In the data rows, the value 50 means zero.
Some points:
{31, 39, 51, 47, 47, 86, 57, 31, 33, 43, 52, 61, 46, 46, 48, 32, 61, 56, 54, 35, 77, 80, 63, 66,
 58, 61, 57, 47, 63, 54, 52, 76, 59, 41, 39, 35, 49, 36, 35, 46, 47, 76, 46, 38}
{63, 50, 54, 46, 66, 55, 48, 57, 53, 60, 61, 50, 43, 66, 85, 27, 42, 71, 50, 37, 39, 46, 42, 59,
 33, 35, 27, 42, 41, 65, 67, 36, 56, 59, 66, 46, 70, 72, 68, 48, 48, 35, 51, 49}
{55, 65, 47, 60, 61, 55, 48, 62, 57, 55, 67, 60, 44, 53, 74, 75, 14, 58, 59, 31, 42, 42, 45, 52,
 58, 35, 41, 24, 49, 43, 51, 54, 36, 70, 54, 48, 57, 56, 62, 87, 41, 42, 37, 40}
{69, 60, 57, 26, 13, 26, 37, 31, 66, 68, 46, 33, 23, 24, 59, 48, 54, 68, 40, 56, 55, 38, 38, 33,
 72, 69, 66, 67, 50, 46, 49, 53, 44, 57, 73, 52, 50, 26, 33, 35, 29, 38, 42, 41}
{55, 58, 66, 55, 46, 67, 67, 43, 51, 72, 58, 63, 65, 48, 51, 85, 76, 32, 53, 66, 37, 28, 57, 45,
 38, 65, 47, 25, 29, 25, 54, 42, 55, 51, 56, 66, 53, 49, 65, 66, 72, 50, 49, 39}
{39, 37, 67, 55, 58, 47, 21, 26, 31, 51, 66, 49, 60, 43, 37, 54, 42, 40, 45, 85, 71, 70, 57, 73,
 52, 53, 47, 64, 66, 72, 63, 44, 21, 29, 28, 40, 28, 42, 58, 55, 72, 42, 27, 33}
{38, 32, 38, 51, 50, 49, 69, 42, 30, 43, 36, 42, 74, 55, 58, 41, 40, 71, 65, 49, 31, 71, 73, 60,
 46, 54, 61, 60, 42, 58, 58, 70, 68, 51, 35, 35, 45, 37, 27, 50, 36, 61, 76, 44}
{37, 66, 57, 53, 56, 59, 54, 49, 55, 57, 61, 61, 78, 50, 40, 54, 80, 50, 35, 64, 51, 28, 37, 50,
 60, 59, 39, 49, 21, 31, 13, 35, 60, 48, 47, 55, 59, 58, 45, 74, 80, 57, 47, 51}
{58, 30, 68, 56, 45, 58, 59, 43, 55, 51, 58, 60, 73, 76, 43, 51, 75, 68, 37, 53, 39, 51, 35, 35,
 53, 53, 62, 37, 42, 20, 21, 13, 41, 50, 58, 68, 57, 53, 46, 61, 80, 79, 46, 49}
{83, 60, 33, 24, 27, 34, 36, 71, 65, 31, 27, 32, 25, 58, 58, 55, 59, 38, 48, 69, 44, 55, 50, 71,
 60, 57, 53, 57, 56, 53, 41, 40, 64, 56, 56, 49, 43, 23, 51, 47, 42, 43, 48, 56}
{47, 50, 57, 51, 43, 51, 72, 51, 69, 58, 50, 40, 52, 64, 15, 31, 64, 26, 32, 30, 32, 51, 58, 40,
 37, 34, 29, 44, 51, 65, 50, 63, 43, 57, 47, 52, 83, 65, 58, 35, 47, 49, 40, 63}
{59, 51, 54, 64, 68, 62, 64, 68, 51, 43, 48, 72, 49, 18, 40, 34, 12, 12, 37, 56, 56, 46, 20, 27,
 26, 45, 51, 60, 58, 63, 61, 54, 51, 58, 57, 84, 58, 39, 38, 29, 47, 71, 53, 50}
{34, 52, 47, 57, 64, 60, 34, 22, 39, 27, 37, 45, 57, 49, 47, 49, 61, 53, 33, 50, 77, 60, 50, 63,
 49, 49, 68, 54, 56, 60, 72, 63, 25, 18, 33, 49, 38, 41, 58, 40, 65, 53, 21, 22}
{51, 50, 57, 55, 39, 40, 61, 62, 53, 60, 66, 53, 52, 70, 59,  4, 41, 56, 45, 39, 46, 51, 49, 46,
 42, 29, 29, 39, 49, 45, 56, 53, 65, 55, 53, 62, 42, 84, 71, 44, 38, 29, 44, 40}
{69, 63, 34, 22, 33, 26, 47, 46, 65, 66, 50, 11, 37, 37, 67, 51, 71, 42, 46, 53, 57, 42, 39, 50,
 65, 68, 70, 62, 58, 70, 47, 52, 57, 67, 59, 62, 29, 38, 46, 59, 41, 46, 48, 54}
{34, 42, 40, 52, 67, 57, 37, 31, 22, 35, 60, 59, 30, 61, 32, 56, 64, 60, 32, 56, 73, 72, 74, 53,
 67, 52, 55, 61, 46, 60, 66, 65, 53, 30, 37, 53, 48, 52, 47, 51, 48, 80, 51, 24}
{57, 60, 49, 60, 55, 56, 51, 50, 78, 57, 39, 53, 64, 57, 17, 64, 44, 36, 24, 40, 57, 69, 38, 26,
 24, 40, 31, 58, 58, 52, 56, 60, 58, 50, 40, 54, 66, 68, 46, 38, 31, 45, 66, 57}
{63, 51, 66, 72, 62, 47, 55, 57, 45, 71, 50, 48, 49, 73, 42, 15, 60, 51, 16, 42, 42, 38, 49, 41,
 43, 33, 47, 28, 58, 60, 48, 61, 70, 42, 46, 48, 64, 60, 56, 48, 31, 27, 50, 68}
{37, 35, 35, 47, 44, 56, 86, 57, 33, 25, 28, 52, 52, 35, 64, 49, 43, 72, 60, 50, 35, 64, 70, 50,
 71, 40, 65, 66, 56, 50, 48, 58, 66, 65, 27, 28, 38, 53, 52, 38, 50, 45, 64, 68}
{62, 58, 52, 49, 62, 53, 46, 48, 64, 44, 58, 76, 56, 33, 57, 77, 71, 29, 70, 61, 35, 41, 32, 43,
 53, 33, 28, 26, 29, 30, 38, 66, 38, 48, 63, 48, 39, 56, 53, 73, 65, 47, 50, 52}
{34, 43, 49, 73, 66, 37, 20, 30, 40, 50, 42, 52, 50, 40, 46, 49, 42, 35, 91, 99, 77, 67, 69, 40,
 52, 60, 57, 57, 66, 65, 52, 30, 10, 29, 46, 41, 59, 58, 47, 60, 50, 26,  8, 27}
{53, 31, 39, 47, 49, 40, 59, 54, 47, 24, 40, 43, 53, 61, 45, 55, 32, 51, 79, 56, 49, 31, 68, 77,
 57, 68, 68, 48, 56, 45, 60, 63, 71, 74, 50, 25, 35, 60, 45, 27, 50, 50, 72, 72}
{47, 62, 60, 70, 54, 35, 60, 63, 42, 55, 63, 56, 64, 85, 58, 45, 69, 90, 54, 42, 69, 40, 33, 36,
 30, 47, 56, 47, 37, 27, 11,  5, 20, 47, 49, 50, 58, 47, 53, 51, 68, 95, 73, 53}
{52, 35, 25, 35, 36, 54, 43, 67, 57, 48, 25, 34, 37, 69, 55, 58, 51, 28, 62, 57, 61, 39, 53, 71,
 61, 48, 47, 65, 51, 46, 48, 37, 61, 68, 62, 46, 21, 26, 36, 48, 31, 36, 53, 78}
{44, 66, 63, 44, 50, 66, 53, 65, 42, 37, 48, 41, 70, 39, 25, 56, 27, 13, 26, 43, 54, 42, 50, 26,
 27, 21, 54, 59, 66, 54, 55, 58, 55, 39, 72, 68, 66, 57, 43, 48, 46, 49, 72, 53}
{50, 30, 21, 36, 52, 45, 58, 86, 62, 46, 33, 33, 51, 55, 49, 63, 43, 56, 69, 54, 37, 40, 60, 72,
 59, 67, 63, 61, 67, 50, 44, 60, 59, 48, 63, 31, 28, 47, 57, 29, 44, 51, 48, 67}
{66, 56, 50, 62, 56, 54, 31, 54, 56, 52, 71, 53, 43, 42, 89, 43, 19, 58, 50, 25, 34, 40, 66, 42,
 42, 45, 29, 38, 28, 43, 51, 48, 49, 55, 45, 54, 45, 70, 72, 58, 50, 49, 36, 65}
{21, 24, 40, 37, 51, 64, 59, 44, 33, 28, 42, 53, 43, 48, 52, 28, 50, 63, 58, 32, 47, 61, 59, 49,
 56, 71, 49, 51, 53, 52, 66, 59, 49, 27, 20, 34, 52, 40, 39, 52, 49, 59, 86, 45}
{57, 79, 63, 37, 17,  7, 23, 47, 48, 70, 66, 43, 20,  5, 29, 62, 61, 80, 56, 38, 47, 54, 42, 48,
 59, 69, 63, 56, 63, 56, 61, 38, 47, 58, 62, 77, 62, 39, 10, 31, 48, 27, 46, 59}
{44, 59, 60, 52, 59, 50, 44, 42, 50, 62, 61, 68, 46, 43, 60, 81, 30, 35, 76, 34, 32, 49, 30, 54,
 53, 40, 46, 47, 22, 36, 40, 52, 56, 48, 62, 53, 58, 42, 93, 71, 54, 37, 45, 54}
Along one direction, these points spread out more than along any other. Take the direction at right angles to it along which they spread out most. Then take the direction at right angles to both along which they spread out most. Go by this last direction. For each point below, how far along it does it lie, from 0 to 99? 50 is the average, and the first point above lies past it. One standard deviation of the points above along it is 16.
{44, 59, 60, 52, 59, 50, 44, 42, 50, 62, 61, 68, 46, 43, 60, 81, 30, 35, 76, 34, 32, 49, 30, 54,
 53, 40, 46, 47, 22, 36, 40, 52, 56, 48, 62, 53, 58, 42, 93, 71, 54, 37, 45, 54} -> 44
{57, 60, 49, 60, 55, 56, 51, 50, 78, 57, 39, 53, 64, 57, 17, 64, 44, 36, 24, 40, 57, 69, 38, 26,
 24, 40, 31, 58, 58, 52, 56, 60, 58, 50, 40, 54, 66, 68, 46, 38, 31, 45, 66, 57} -> 62
{55, 58, 66, 55, 46, 67, 67, 43, 51, 72, 58, 63, 65, 48, 51, 85, 76, 32, 53, 66, 37, 28, 57, 45,
 38, 65, 47, 25, 29, 25, 54, 42, 55, 51, 56, 66, 53, 49, 65, 66, 72, 50, 49, 39} -> 38
{47, 62, 60, 70, 54, 35, 60, 63, 42, 55, 63, 56, 64, 85, 58, 45, 69, 90, 54, 42, 69, 40, 33, 36,
 30, 47, 56, 47, 37, 27, 11,  5, 20, 47, 49, 50, 58, 47, 53, 51, 68, 95, 73, 53} -> 46
{37, 35, 35, 47, 44, 56, 86, 57, 33, 25, 28, 52, 52, 35, 64, 49, 43, 72, 60, 50, 35, 64, 70, 50,
 71, 40, 65, 66, 56, 50, 48, 58, 66, 65, 27, 28, 38, 53, 52, 38, 50, 45, 64, 68} -> 74
{52, 35, 25, 35, 36, 54, 43, 67, 57, 48, 25, 34, 37, 69, 55, 58, 51, 28, 62, 57, 61, 39, 53, 71,
 61, 48, 47, 65, 51, 46, 48, 37, 61, 68, 62, 46, 21, 26, 36, 48, 31, 36, 53, 78} -> 53
{59, 51, 54, 64, 68, 62, 64, 68, 51, 43, 48, 72, 49, 18, 40, 34, 12, 12, 37, 56, 56, 46, 20, 27,
 26, 45, 51, 60, 58, 63, 61, 54, 51, 58, 57, 84, 58, 39, 38, 29, 47, 71, 53, 50} -> 57
{62, 58, 52, 49, 62, 53, 46, 48, 64, 44, 58, 76, 56, 33, 57, 77, 71, 29, 70, 61, 35, 41, 32, 43,
 53, 33, 28, 26, 29, 30, 38, 66, 38, 48, 63, 48, 39, 56, 53, 73, 65, 47, 50, 52} -> 39
{34, 42, 40, 52, 67, 57, 37, 31, 22, 35, 60, 59, 30, 61, 32, 56, 64, 60, 32, 56, 73, 72, 74, 53,
 67, 52, 55, 61, 46, 60, 66, 65, 53, 30, 37, 53, 48, 52, 47, 51, 48, 80, 51, 24} -> 48
{21, 24, 40, 37, 51, 64, 59, 44, 33, 28, 42, 53, 43, 48, 52, 28, 50, 63, 58, 32, 47, 61, 59, 49,
 56, 71, 49, 51, 53, 52, 66, 59, 49, 27, 20, 34, 52, 40, 39, 52, 49, 59, 86, 45} -> 69
{83, 60, 33, 24, 27, 34, 36, 71, 65, 31, 27, 32, 25, 58, 58, 55, 59, 38, 48, 69, 44, 55, 50, 71,
 60, 57, 53, 57, 56, 53, 41, 40, 64, 56, 56, 49, 43, 23, 51, 47, 42, 43, 48, 56} -> 42
